In the rows, 128 means zero.
The rows of T fall into 3 groups, and each row is roughly a mix of its group's hidden directions.
T, 101 rows:
[[175  84 130 154 109 114 139 119 118 141]
 [120 101 162 138 158 127 162  97 148 109]
 [144 154 131 151 135  86 115  92 106 103]
 [180 166 109 130 139 144 125 124 100 138]
 [127  96 114 114 153 129 157  94 139 168]
 [130 132 129 153 118 111 130 185 124  89]
 [106 103 125 151  76 138 145 142 100 119]
 [158 168 121  89 135 104 107 108 113 134]
 [ 66 140  92 130 148 135 119 131 131 130]
 [115 137 125 101 168 133  95 111 165 105]
 [119 139 141 121 117 136 174 105 114 177]
 [ 95 130 125 114 125 126 102 122 160  76]
 [125 139 148 124  68 155 110 127 108 112]
 [126 149 117 150  86 115  84 123 156 116]
 [112 159 130 113  68 131 111 114 145 135]
 [142 154 139 156 152 110 180 118 109 132]
 [156  84 108 144  98 114 151 156 130 135]
 [108 115 126 144 133  91 117 129 100  76]
 [ 96 150 142 102  92 141 165 131 104 136]
 [ 92 113 137  97 146 122  92 133 134  90]
 [177 111 165 120 130 102 124 105 141 111]
 [137 153 118 164  93 105 145 130  91 145]
 [163  98 108 151 131 146 131 127 177 131]
 [124 104  95  86 100 134 165 138 118 126]
 [106 127 115  87 118 156  88 112 128 101]
 [172 138 140 163 105 126 113 139 124 167]
 [146 163 139 173 149 110  93 137 124 120]
 [119 117 172 115 124 106 133  95 140 170]
 [127 121  72 113 109  93 152 120 139 120]
 [174 141 121 119 111 131  86 102 134 152]
 [181 113 127 131  85 133 155 137 123 137]
 [145 155  74 139 124 121  98 122 144 106]
 [138 150 181 118 105 123 139 104 125  95]
 [125 124 111 115 112 120 137  78 164  94]
 [151 120  95 149 121  88 121 150 140  90]
 [128 123 133 150 102 165 141 172 102 148]
 [103 114 143 109 166 126  94 162 104 121]
 [118 151 112 118 119 167 119  89  89 138]
 [ 98 124 123  81 165 151 135 108 136 112]
 [119 101  99 139 109  86  93 114 112 111]
 [121 149 140  93 130 161 115  78 123 143]
 [117 135 102  97 141 167 128  87 103 134]
 [146 128 159 111  89 134  86 117 154 137]
 [143 102 104 156 147 110 168 128 125 164]
 [ 90 156 150  84 112 135 107 119 135 110]
 [129 128 146 161 115 100 137 180 136 105]
 [125 150  76 138 131 130 173 135 113 115]
 [107 138 155 114 168 132 175 144 134 110]
 [167 157 145 158 151 129 115  91 142 121]
 [101  93 121 139 149 113 106 161 115  92]
 [143 151  93 108 127 164 105 108  93 121]
 [130 147 134 100  87 150 145  98 161 143]
 [126 123 147 127 100 151  93 152 174 114]
 [ 77 137 114 119 132 146 105 167 108 138]
 [ 92 150 138 115 125 167 151 163 148 118]
 [137 172 129 146 156 125 113  93 113 159]
 [153 147  84 116 142 118 149 101 136  93]
 [131 118 160 166 126 134  88 168 125 122]
 [108 107 141 166 132  87 129 120 152 160]
 [147 150 120 138 129 156 175 132  85 133]
 [100 102 131 101 129 160 106 166 155 134]
 [125 127 131 113 175 107 138 108 134  79]
 [ 77 137 157 129 125 117  99 136 144  96]
 [134 138 126  92 152  94 171 112 109 114]
 [132 128 111 110 100 140  68 103 129 125]
 [100 113 163 130  86 116  98 117 153 131]
 [160 151 144 100 166 138 126 116 112  92]
 [177 119 131 115 146 105 119 119 164 158]
 [149 103 108 114 146 112 132 173 151  96]
 [150 144 141 105 161  86 143  96 125 112]
 [118 164  94 131 153 166 108 130 120 102]
 [ 79 143 137 155 159 137 118 159 111 129]
 [111  87 105 138 161 105 162 130 140 145]
 [119 102 171 175 125 150 133 147 133 138]
 [131  98  83 138 118 150 147 139 162 152]
 [128 160  94 152 112 144 112 136 173 145]
 [136 115 103 165  94 164 156 130 142 139]
 [ 98 134 116 147 127 172 154 162 104 136]
 [132 154 149 124 130 162 186 131 140 131]
 [147 111 107 129 158 152 146 116 181 123]
 [128 126 131 106  96 130  77 142 143  92]
 [127 107 175 154 157 110 134 105 149 111]
 [ 95 143  88 109 143 158 145 136 156 146]
 [124  79 141 149 102 126 160 161 130 125]
 [107 115 157 110 132 147 103 180 112 140]
 [159 144 136 135 159 139  91 142 141 169]
 [109 111 154 141 167 160 151 132 126  92]
 [ 97  87 150 168 115 130 130 151 146 136]
 [102 126 131 130 163 136 182 107 117 148]
 [ 74 128 102  98 123 122 154 124 106 119]
 [148 109  90 110 157 123 114  96 142 159]
 [ 75 108 117 149 154 114 135 120 153 108]
 [127 151  79 153 146 132 154 112 160 121]
 [158 123 125 125 113 105  72 126 159 134]
 [140  99 114  95  80 140 140 155 118 140]
 [140 137 148 153 132  96 134 180 144 105]
 [159 147 117 139 158 128 145  97 118 173]
 [ 93 113 128 117 160 111 115 136 116  78]
 [112 124 163 129 127 116 106 138 129  68]
 [177 117 140 155 110 125 158 120 112 157]
 [148 162  76 147 117 151 114 140 123 116]]

Here is one row of each group, with its name. Which group are the others in?
[168 112 114 120 138 139 169 112 121 166] | (50)
[163 101 151 157 103 143 161 114 145 137] | (81)
[110  97 160 107 131 145  96 167 133 114] | (39)

[124 124 163 119  89 123 109 159 150  94] | (50)
[112 140 123  95 150 158 118  77 124 143] | (50)
[127 130  74 167 126 124 137 147 121 156] | (39)
[140 128 151 141 127 107 118  91 150 179] | (50)
[112 133 158  78 155 136 134 126  96 145] | (39)
[135 157 126  93 117 163  99 128 113  92] | (50)
[135 142 145 145 129  93 144 172  90 136] | (81)
[136 149 119 120  94 150 129 103 181 135] | (39)
[ 90 104 125 108 162 142 124 147 146  90] | (39)
